(in the rows, 128 means zero)
A single turn carries every row of the set below to another of its rows. Some are shown first; where does it send the rows asked next?
Rer: [145  95 126 142 132 114 122 122 112 113 110 155 128 164 122 143 131 130
 100 114  90 133 175 117 175 132 146 128 134 123 137 123 148 189 140 137
 181 111]
vef: [159 142 115 136 157 122 112  84 144 147 123 101 136 168 129 137 146 148
 152 105 104 131 119 112 177 142 129 132 151 125 113 165 145 144 143 156
 143 109]
Disuk: [152 131 112 130 161 136 140  85 150 145 116  96 126 171 127 150 143 150
 142 104 110 135 133 127 152 131 107 124 146 129 122 159 123 143 140 156
 127 109]
pape: [115 136 104  96 127 125 144 141 126 127 117 103 140 186 111 124 100 130
 140 120 117 153 146 109 134 170 153 148 138 161 141 132 107 153 151 126
 163  93]
vutuk: [113 133  95 100 137 121 143 135 114 130 107 117 146 184 125 119  99 127
 138 130 109 144 136 101 163 167 156 150 123 158 133 135 102 165 142 126
 159  89]
nagil: [147 100 135 145 123 110 112 125 102 118 118 153 133 154 111 142 116 147
 125 114  98 139 175  87 151 133 142 118 147 133 137  92 140 163 154 123
 155 117]
doke: [117 137 103  91 125 123 139 128 133 115 104 108 135 180 119 124  95 121
 139 120 112 138 132 117 147 166 170 153 140 151 137 143 111 176 144 126
 164  89]
Fezet: [124 148 127 153 112 113 115 109  97 135 124 139 140 162 127 132 120 111
 144 149 128 121 162 130 194 160 124 100 179 173 140 125 150 163 144 164
 139 104]
gase: [144 147 122 131 121 108 105 126  86 130 147 107 133 157 136 133  95 165
 120 101 143 102 149 120 145 160 128 158 142 140 133 150 138 173 163 161
 146 157]
kur: [124 127 120 125 144 115 125 112  84 126 134 116 132 164 136 131 109 173
 100 114 134  99 161 136 150 170 117 156 120 137 133 164 128 158 145 171
 155 141]
sigo: [127 132 119 126 135 111 132 107  86 122 123 118 123 151 144 141  86 169
 122 112 139  87 148 126 139 151 117 149 134 140 124 151 111 186 153 159
 128 146]
lal: [126 133 143 131 123 123 112  84 115 112 102 129 128 162 120 122 128 122
 128 145 124 108 162 151 185 168 139 112 173 153 148 127 153 139 130 168
 141  94]
fepub: [133  89 134 145 122 119 138 109 118 102 112 156 122 156 108 153 116 142
 123 114 103 125 171 120 124 130 134 113 159 132 121 114 133 189 143 135
 171 109]
denon: [132 140 136 134 119 134 136 102 112 120 104 126 120 163 130 143 115 115
 130 142 130 125 179 143 174 148 113 101 175 163 162 116 130 152 140 164
 114 107]
zana: [153 146 105 148 153 121 129  95 131 161 129 106 138 161 134 148 132 148
 164 108 109 134 120 103 168 132 109 115 152 141 109 153 124 160 150 147
 123 116]

nagil moves to fepub
denon moves to lal
And these:
vef moves to zana
sigo moves to kur
vutuk moves to pape

A single turn carries every row of the set below to another of its rows. Some are shown first; where does it send the rows asked next?
vizo: [137 173 127 181 133 135 127 145 174 151 102 159 109  94 139 124  91 129
 107 117 165 110 127 144 137 107 149  90  92 174  96 127 150 154  93 134
 144 173]
pego: [152 166 131 183 122 147 124 149 163 155 105 171 101  99 141 117  88 135
 113 115 163 116 125 144 130 105 151  96  96 170 100 127 151 165 101 128
 146 171]
tivef: [127 149 131 167 165 144 133 150 162 126 116 160  75 100 138 123 103 133
 116 115  59 124 122 133 120 120 191 101  95 177 132 119 107 133 100 130
 153 137]
bib: [139 157 134 188 141 132 125 138 179 159 101 166 106 107 136 136  99 139
 100 125 157 116 131 133 144 115 146 105  97 178  98 139 154 158  84 141
 129 176]
gisa: [140 120 128 153 136 116 148 126 199 144 131 128 117  91 119 136 104 131
 149 126 122  81 102 139 119  98 144 118 100 178 112 128 110 185 118 124
 136 122]
lus: [137 167 137 183 133 134 127 135 163 159 102 168 109 103 134 126  88 135
 108 124 159 113 133 131 137 115 154  95 100 176  85 135 160 158  84 137
 139 176]
kera: [122 147 136 168 171 138 136 142 163 129 115 160  78 102 135 128 104 133
 113 119  56 123 124 124 125 125 194 101  97 180 125 123 113 132  93 135
 148 140]
Duzef: [131 156 136 165 158 148 132 145 147 126 122 165  80 100 136 115  91 131
 123 117  59 125 124 128 117 123 198  96 101 174 122 117 115 134  98 124
 157 140]
ludi: [128 114 127 154 154 154 123 143 172 136 155 158 135 105 130 116 105 123
 121 124 127 110 142 128 116 112 182  57 109 177 125 126 117 128  78 130
 134 147]
nuvut: [122 136 145 143 136 117 128  97 162 152 128 132  92  97 145 109  95 134
 135 126 146 141  98 141 116  95 134 129  74 143 139 120 140 148 111 119
 141 182]
moke: [136 113 133 155 145 111 152 117 200 149 130 129 120  97 116 142 107 135
 144 132 117  81 107 126 124 103 147 123 102 180 108 134 115 183 110 132
 128 126]
gapid: [154 151 139 191 131 145 122 142 169 162 106 178  98 113 140 130  96 145
 106 121 153 121 129 132 139 109 146 111 103 175 101 137 156 168  94 138
 132 175]
Relu: [141 159 148 163 150 112 121 119 169 120 116 145  64 124 121 140 104 143
 155 132  88 131  92 118 141 115 159 121  95 138 113 128 140 161  83 142
 117 118]
femi: [113 105 160 140 142 152 134 126 147 142 172 154  81 124 132 144 103 160
 122 130 122 132 135 115 143 102 165  96 111 142 131 139 119 137 118 139
 148 119]
zilit: [146 172 137 157 136 120 122 132 163 113 119 143  61 113 127 127  97 135
 163 121  96 128  85 136 132 106 157 111  89 132 121 114 130 162  97 130
 132 112]
rov: [143 165 150 147 157 143 129 130 173 155 135 122 117  90 114 131  93 130
 102 134 119 120  98 121 131 122 123 106 105 158  60 130 141 130 139 134
 124 149]
Tasur: [118 134 156 145 140 111 129  83 154 158 128 136  96 103 138 114  92 138
 134 132 141 142 105 123 116 102 140 134  80 147 125 126 154 149  98 128
 136 185]
zito: [133 101 133 162 159 155 119 142 177 140 156 164 129 114 130 125 112 132
 117 127 121 116 143 122 121 114 177  68 113 180 133 135 116 133  77 136
 124 146]
tib: [136 110 131 154 145 164 122 145 164 138 157 166 129 107 132 112 101 126
 126 119 128 110 141 128 109 108 181  57 110 174 128 124 118 134  85 126
 140 143]
vukev: [152 156 127 189 130 145 121 151 179 156 102 170  97 103 143 128 101 139
 105 116 161 119 122 148 139 105 143 105  95 173 111 132 144 164 102 132
 138 170]
lofi: [162 144 133 149 124 113 135 121 163 138 161 139 134  97 117 118  80 133
 161 139 120 106 103 137 122 114 168 120 122 175  92 131 122 186 108 110
 133 139]
nuf: [140 105 127 158 149 165 119 150 175 137 157 164 126 109 134 117 110 128
 121 122 126 116 139 134 115 108 176  65 110 174 139 127 111 135  87 126
 133 142]
Temem: [121 156 131 163 167 139 137 145 159 124 115 155  81  96 135 122  98 127
 116 117  60 121 123 130 120 123 194  92  92 178 122 118 111 129  95 130
 154 139]
sis: [154 164 148 148 148 154 126 143 175 152 138 127 110  88 121 124  93 129
 108 127 121 123  93 134 126 113 116 108 103 154  74 124 133 135 154 127
 130 145]
pud: [128 166 148 158 151 103 127 112 165 120 111 138  70 117 117 140  99 136
 157 132  90 120  94 112 137 117 160 111  89 139 102 123 143 155  75 145
 123 118]
bef: [126 155 138 165 163 140 135 139 147 128 121 164  82 102 133 120  94 132
 119 122  57 126 128 121 118 126 200  97 102 178 115 122 120 131  90 131
 152 142]
gep: [106 126 150 131 134 152 138 132 138 133 172 145  88 110 134 132  91 146
 130 123 133 121 134 126 135  96 169  77 103 135 126 125 115 131 123 131
 164 117]
lozup: [141  98 136 160 147 167 121 144 169 142 156 171 124 118 133 120 109 134
 121 123 120 117 144 122 114 109 178  70 114 176 135 131 119 140  85 130
 130 144]
papuf: [101 120 150 139 158 132 132 123 157 134 177 141  95 119 130 148 106 153
 113 141 124 137 135 120 160 110 168  95 110 147 127 145 113 123 104 143
 136 130]
Munez: [130 106 136 157 154 157 124 136 167 142 154 164 132 112 127 120 104 129
 121 128 122 110 147 116 115 113 184  62 112 179 121 131 124 132  74 134
 131 147]
zez: [ 93 122 160 132 150 138 141 114 141 139 170 143  96 114 125 143  94 150
 123 135 127 119 141 106 141 107 173  80 107 143 110 135 125 125 104 144
 152 125]
Gipun: [147 165 153 145 146 152 130 133 165 156 135 127 112  87 116 123  87 126
 110 127 121 114  97 121 121 116 121 100 105 155  60 125 141 135 147 130
 135 144]
luk: [135 177 138 150 137 114 128 128 162 113 115 136  67 106 123 125  93 128
 166 121 100 116  86 130 129 109 160  99  84 132 110 111 135 155  91 133
 137 113]
Mamud: [115 123 142 136 143 147 130 140 157 127 179 143  88 114 139 139 103 152
 121 130 131 139 127 139 151 100 164  92 106 138 142 134 102 129 123 130
 148 124]
kirug: [120 128 152 148 144 113 128  89 165 157 125 134  92 103 143 117 100 138
 130 133 141 144 101 131 120 100 135 138  78 148 136 128 145 149 102 128
 133 183]
defal: [166 130 136 155 128 117 133 120 168 142 161 145 125 106 118 124  85 142
 158 142 116 112 103 133 125 115 164 131 126 176  99 138 123 192 111 113
 126 138]
Levav: [ 94 141 141 127 149 130 135 129 150 127 177 131 102 105 130 135  93 140
 122 133 135 128 131 131 150 107 174  75 103 140 121 132 109 116 107 133
 153 129]
Pom: [157 138 139 151 132 108 136 113 164 141 160 140 135 103 112 123  83 137
 157 146 116 107 107 126 127 119 169 124 124 178  88 138 127 185  99 117
 126 140]
nokul: [133 148 141 167 163 148 133 143 149 128 122 168  76 107 136 122  96 137
 120 121  55 130 125 123 118 124 197 104 103 178 124 123 116 138  96 131
 150 141]
lasi: [112 140 148 142 144 107 131  87 160 153 126 126  99  96 139 114  93 130
 134 131 145 137 103 131 117 100 139 126  75 146 127 122 146 142 100 124
 139 186]
mube: [146 156 145 162 141 121 122 129 168 119 114 147  55 121 127 137 106 144
 159 126  90 128  88 127 135 108 153 119  90 134 123 122 134 165  95 136
 124 112]
vefaz: [128 181 141 152 146 103 127 118 160 113 116 133  73 109 118 131  92 129
 161 130  98 120  92 122 135 115 167 100  89 136 100 118 140 150  79 139
 130 120]
zep: [130 126 128 149 142 107 153 119 196 143 130 122 125  89 114 137  99 127
 148 129 122  75 106 131 120 103 149 110  99 179 101 127 115 179 109 128
 136 126]
Tefup: [121 142 150 142 133 116 130  91 150 152 130 133  96  97 141 106  87 133
 139 126 147 138 101 133 110  98 141 124  78 143 128 119 148 148 105 120
 147 184]
Niri: [159 150 156 153 145 161 125 139 171 158 137 135 101  97 120 129  95 136
 107 128 115 124  95 124 124 114 116 115 106 153  75 128 137 144 155 130
 128 142]
Mag: [155 151 154 156 156 152 125 135 179 159 136 130 108  98 120 135 100 137
 100 134 113 128  96 124 134 119 115 120 107 159  74 135 137 139 146 134
 118 147]
sos: [129 128 155 148 135 121 127  92 154 156 131 141  89 104 144 110  94 140
 138 128 141 146 100 133 115  97 137 137  81 145 136 122 146 155 109 120
 138 182]
vok: [147 153 162 153 155 150 130 126 169 161 134 132 109  98 114 135  94 136
 103 135 114 121 101 111 127 120 119 114 107 160  61 133 146 138 140 138
 121 147]

kera moves to bef
Gipun moves to sis
And these:
moke moves to Pom
Munez moves to ludi
luk moves to zilit
sos moves to kirug
femi moves to papuf
vizo moves to pego

A single turn carries every row of the set below to another of its rows. Some are shown first; where does it send the rows asked next?
Tutoz: [132 108  98 147 128 132 130 143 139  95 100 131 130 124 108 141]
nili: [103 143  91 114 145 140 135 113 111 102 100 119 143 132 121 121]
Tozi: [109 141  94 113 144 145 137 116 102  99 103 118 136 142 116 118]
zot: [104 133 116 117 111 135 154 127  96 149 137 110 123 133 137 106]
Mele: [124 137 134 127 112 117 113 120 148 119 125  85 106 155 153 129]
dasis: [108 142 129 116 141 142 121 125 105 148 111 131  79 141 131 123]
Gitep: [140 111 126 157 125 153 137 105 108 134 112 118 147 116 133 134]
geku: [120 164 131 126 125 109 104 132 134 125 104 146 133 121 146 145]
dusif: [126 149 127 127 141 102 118 133 127 128 128 159 127 151 119  95]
voguz: [125 135 158 121 101 131 121 153 113 101 144 134 139 126 133 133]
kifo: [134 121 134 164 103 121 115 142 134 134 108 138 126 137 103 130]
Mifof: [129 137 132 128 114 121 108 128 146 116 124  92 108 163 150 132]
rir: [112 148 130 110 140 138 125 120 113 146 107 136  78 129 130 121]
muku: [113 121 143 146 126 111 101 105 150 130 104 136 115 127 113 141]
totis: [133 108 100 117 150 147 141 129 123 117 135 139  98 114 106 133]
gudo: [107 157 111 136 127 111 127 136 124 151 121 123 139 151 150 114]
fep: [125 140 131 124 111 109 110 137 126 127 143 123 122 164  90 114]
zit: [123 129 132 135 104 137 151 126 152  78 113 128 114 121 111 132]
Fotun: [138 113 129 157 125 144 135 109 111 139 112 124 152 112 137 127]
voduk: [137 142 134 126 109 132 130 100 137 108 103 123 120  94 138 150]
muvi: [120  96 131 126 131 126 152 134 107 119 135 114 101 102 116 107]
Refak: [140 124 108 120 142 127 133 107 134 138 150 104  96 149 106 114]
sulog: [104 126  97 139 134 136 131 119 136 134 156 111 127 140 125  98]
zar: [134 133 151 124 106 130 117 148 107 100 139 138 141 131 128 138]
zesub: [122 128 123 103 104 137 155 106 106 103 124 101 118 104 130 122]

fep moves to kifo
gudo moves to geku
And these:
muku moves to zit
Mele moves to voguz
Gitep moves to Tozi

